rotation steps, each row followed by its count of steps:
The counts run from 0 to 511.
[-15  14 -32  24   9  46 -24 -10  -7  21   3 -25  19  25  16  12  32 -33
  14 -20  -4  -4  14 -17  13  -7 -18 -13 -17  37  22  35   8 -32  29   0
   9 -29  12 -24  10 -16 -10 -12 -16 -23  15  -9  -1   5] => 114
[-33  22 -14  -1 -20  33   7 -45   4  -4  31 -21  15   4  14  21  -4  -3
  12  26 -17  18  32   5 -24 -31  15 -25 -27  35   7  -1  -5 -10   8  13
   5  -7 -24  17 -28 -16 -43  26  -1   3  -5  -4   3 -29] => 13
[-11  -8 -56   0  -1  44 -28 -11   4 -27 -14 -15  -2  -2   6  20   2 -15
  22 -12 -21  -9  25   3  27   1 -14  -1  40   7 -14   5 -28  18  37  -2
 -25 -37  15 -21  18  34  35   3   9 -18   2   8  13 -15] => 40
[-26   8 -49  40   6  33   2 -24   9   6  31 -20  26   8   8  33  22 -24
  21  10  17  20  -2  19  39  -5  31  -7  -9  17   5  -6 -16   8  36   8
   1 -13 -10  28  -8  -2   0   1   0 -11  -6  26  11 -13] => 303
[-36  26 -24  16 -20  38  -4 -46   3  11  17 -28  26  14  14   4 -11 -15
  35  43  -3   8  24   7   2 -38  -1 -18 -28  35  17 -19 -12  -2  19   5
   7 -14  -3  13   0   2 -23  17   5  -4 -18  -6  24 -21] => 14
[-13  39 -42  -2  16  26   1 -31 -19  34  -9 -14  26  -7   3  40 -12 -18
   5   8  15   8   2  28   2 -33  12  -7  10   5 -10  21 -28  24  -6  -4
   7 -48 -10  30 -14  -3 -21   0   1  -1  -5  11   7  15] => 433
[-22   4 -23   6 -10  41   3 -26   5 -11  50 -16   4  22  15  48  35  -8
 -13  -4   9  40 -11  21  -1  -6   9  -5   1  19 -25  19   0  13  25  11
   3  -9 -20  20 -35 -11 -18 -16  31 -16   3   2  -9 -21] => 301
[-10  10 -35 -13  -2  33 -11 -23  24 -25  -3  -4  21 -30  10  -2   0  18
  24 -14  -3   1  46   6  16  12  32  -3  -6  10  20  21  -9 -20  59   8
  -7  12  17 -16   7 -15  18  37 -13  18  20  28   7 -27] => 81
[ -5   0 -28 -20   6  47   0 -23   2 -29  37  -7  -3   7   8  36  23  -5
 -11 -37  -4  41   1  21  -2   8  26  -7  26 -18 -54  22 -16   9  26  -2
  -2  -8  -3  -1 -16 -26  -9   2  12  -7  16   1  -6 -24] => 498
[  1  15  -3 -26  -7  23 -21 -46  14 -24 -20  -2  -6   9  20  30  26   5
  18   3   6   4   2  -1  14  -1   0  -4  30  24 -44   9  23  13  -1  29
 -15  22 -15 -16  46  -7  35   8  32  12  -1  -4  40 -18] => 91
[ -6  22 -22  10  11  43  10 -21  -3  29  12 -11  30  -3 -15  22  -1 -15
   0  -1  21  17  17  29  18   2  22  -2   3   6  16  17  -7   3  27   3
  30 -28  16  50  10  -6  -3  -8 -23  11  -5  53  33   4] => 69
[-25   2 -22 -19  15  12 -20 -42 -22 -27   4  -5  37  -9   9  10  17  14
  26   5 -17  -6  19 -10 -10 -13   4 -37  16 -15  -5   8  27  12  27  41
  -9  -8 -42 -12   9 -23 -15  39  -1  21  -5 -14   7 -28] => 511
[ -6   0 -32 -10  24   9  10 -33 -10 -27  23   2  10 -20 -14  17   8 -11
  22 -27 -19   5  19   6 -22 -13  51 -23  25   7 -31  -2   1  14   2  26
 -10  -3 -35  20   9  -2 -19  44  -9   1  15  19  28 -20] => 136
[-14 -14 -23 -14 -29  32 -12 -38  17 -24 -15 -15   9  -5   8  15  12   0
  37 -19 -10   4  32   8  21 -17  27 -12  -4  22 -19  -3 -16 -23  -3  -6
 -24   0  12 -32  14 -23  -4  36 -19 -14  22   1  28 -23] => 414
[ 11  23 -14   0   5  45   5 -20   4  -9  36 -17  -2  23   8  41  15 -12
 -37 -23 -21  20  20 -13 -15  -9 -20   2   7  59  -5  37   2 -34  14   4
  17 -13 -20  20  -2   6  -8 -19   0   0   9  24  13 -16] => 202
[-19  -1 -13 -28  12  15 -14 -28 -12 -19   0  10  33   9  14  30  32  18
   2   2   3 -16  11 -27  12  -5 -26  -3  14  31  12  22  43  14  -5  42
 -18 -14 -17   3  10   5  10  -6  29  42 -12   3  32 -14] => 190
[-11  35 -23 -32  -5  51 -39 -33  12   5 -34  -4  15 -17   3  -5 -16  -8
  16  -9  -4  -5  41   0   0   5  13   1   4 -20 -15  10 -22  -1  29 -16
 -10 -15  41 -31  24  -5  22  16   7  -4  20  -9   8  -6] => 83
[-15  25 -34  21  13  14 -20 -43   6  -7 -16 -11  17  17  40   0  13 -17
  35  -1 -16 -22  16 -21  20 -23 -11 -26   2  48  10  -3   3  -2 -22  18
 -13 -11 -24 -15  24  -7 -12  24   4 -17   7 -27  19   0] => 52
[ -8  25 -41 -11  27   4  17 -28  -5  -1  14  12  26  -9  20  65   5   2
  -6  11  25  16   2  13  17 -19  15  -9   8  15   7  28   2  24   7  32
  -3 -10 -40  44 -16  -7  -1  -4  18  23 -11  27  -1  -2] => 431
[-18  29 -51   7  13  15  -6 -33   1   5 -11   0  12   4  33  21  21 -25
   8   5  10 -15   6  -9  16 -21   2   4   7  51 -10  20   0  31 -21  28
 -33 -31 -16  10  -8  33  -2 -16  45 -16   6   2   4   5] => 428
[-28  12 -17  13   6  36 -18 -35  -9  29  -2 -25  29   9   1   7   5   1
  27 -11   8  19  14  29  -3 -10  27 -15   9 -36   4  19  -3   3  48  -2
  10 -22   1  12   1 -47 -28  18 -45  -8  13   7  12   4] => 309
[  6  21 -27 -14  10   5 -14 -37   9 -21   4   1   1  -8   5  27  10   6
  11  15 -16   3  18  -5 -28  -4   8  -9  35  30  -8   6  10  28  38  36
 -18   4 -51  22  27  19   8  -2  19  25   0  27  17 -20] => 467
[  6  38 -27  -9   9  32  -1 -30  -5 -20  33  -7  -9  13   9  30   1 -24
 -14  -3 -25  15  21 -22 -45 -19  -8 -21  10  54 -19   3  -2  -6  14  20
  -2  -8 -36   1  -4  11 -17  -2  29   0   6 -16 -10 -22] => 337
[  9  45 -14 -31  14  14  -5 -44  -8   9  -9  -6  -2  -1  22  21   6  -1
 -11  -7 -10  14   3   1 -29 -26   4   1  28  10 -46  40  12  30 -24  27
 -13  -9 -33  12  11   5 -20  -1  32   2   2 -15   0  -3] => 97
[-25  -4 -41 -10  -4  18  -3 -24 -28   1   8  -7  45 -23  -2  43  11 -11
  28  18   4   2  22 -11  -5 -39  11 -23 -26  42  11   9   0 -21   8  29
  -8 -22 -27  -4 -18  -4 -21  33   1  10  -9   7  14 -19] => 475
[-15  32 -16 -24   9  15 -38 -47  -6   2 -24  -8   7   4  17   4  12  -3
  18 -14 -25  -2  20  -8 -50 -13   2 -15  37 -19 -21  21  11  23  32  17
 -15 -22 -30 -18  15 -30 -19  14   7  -2  32 -32 -12  -2] => 509
[-14  -1 -37  27  12  36   9 -17 -26   8  23 -25  32   9  -7  37  17 -20
   9   5   6  13   3   7  19 -25 -12 -19 -12  24  15  28   5 -22  38  13
  19 -28 -18  26 -14 -14 -24  15 -29  -3 -24  22  12 -12] => 438
[-15  15  -2 -23   5  40  -2 -25   2  11  -8  -8  34 -10  14  -6  17  23
   0  -9  21  24  -1  27  13  15  15  17   5 -29 -15  57  25  12  33  26
   8  11  21  21   8 -22   5  10 -12  28 -19  32  18 -20] => 357
[-44  40  -9   4  -9  53   4 -49  36  -5  19 -10  26  26  38  -7   3   9
  11   4  14   4  29  16  32   0  10   0 -28  18  28   3  -5   0 -12  -9
   3 -11  21  13 -11 -18  -5   3  14  -1   8   4  13  -6] => 254
[  4   6 -47  -7   5  32 -32 -10   4 -33  -8  -4  -8   3  18  40  18 -16
   4 -24 -23  -9  26 -13  17   5  -6  -6  42  21  -8  21 -15  16  43   5
 -35 -24 -16 -31  12  17  26 -12  25 -14  18  -1  -6 -10] => 41
[-22  12 -32  -7  -7  28  -1 -32 -11   9   2 -15  26  -2  13  67  -1   9
  -1  30  14  15  -1  23   4 -26  -5  -7   7  13  15  20 -13  26  22  13
  -4 -22 -30  45 -24  -8 -11  -4  14  16 -23  35   2  -3] => 105
[ 28  38 -19 -25  23  29   4 -44   9 -29  10  -8   1   0   3  46 -18  10
 -20  -4 -15   9  12  -3  -4 -11   6 -17  31  20 -17  11  -5  -1   6  19
  12  10 -35  32  29  -8  20  14   9  41  -9  34  27 -13] => 332
[-14  -7  -8   1 -13  32 -38 -37  14 -16   1 -18  -3  25  11  33  46  -8
  26 -19 -10  14  16  -2 -20   4   7 -20  39   3 -28  14   9  14  44  11
 -19 -10 -30 -19  14 -21  -1 -13   3 -22  38 -12   7  -9] => 177
[-12   0 -13 -17   7  29 -24 -29 -11   5 -13  -8  13  -1  12  -1  35 -11
  23  -6   5   7 -10  -3  -6  -3  -1   9  33   7 -49  36  43  30   9  43
 -16  -5   2  -9  38  27   2   6  15 -11  -9  -5  32 -20] => 226
[-25  -9 -21  -4 -12  62   1 -16   1  -2  24 -27  17  -4 -17   4   8  -2
  14 -29 -22  16  42  16 -11 -11  16   0 -11  11  -4  31 -11 -23  46  -2
   7 -21  20  16 -15  -2 -34  20 -37 -10  11  26  16 -31] => 75
[-17   9  -7 -19 -25  19 -16 -45   6 -11   0 -11   6  -3   3  37  15  14
  14  19 -20  14  28   2 -42 -18   6  -8  33  30  -2  10  11  19  29  26
 -20  -7 -52  21   6   5 -17   1  10  17  14  14  18 -19] => 141
[ -8 -10 -39 -13  11  24  13 -30   0 -44  30   3  17  -8  -3  34   4   2
   4 -34 -17 -12  29   1  29 -12  13 -12  20  33 -21  -7 -12 -10 -30   7
 -14 -21 -13  11  -4  11   4  38  -2   8   9  27  41 -23] => 1
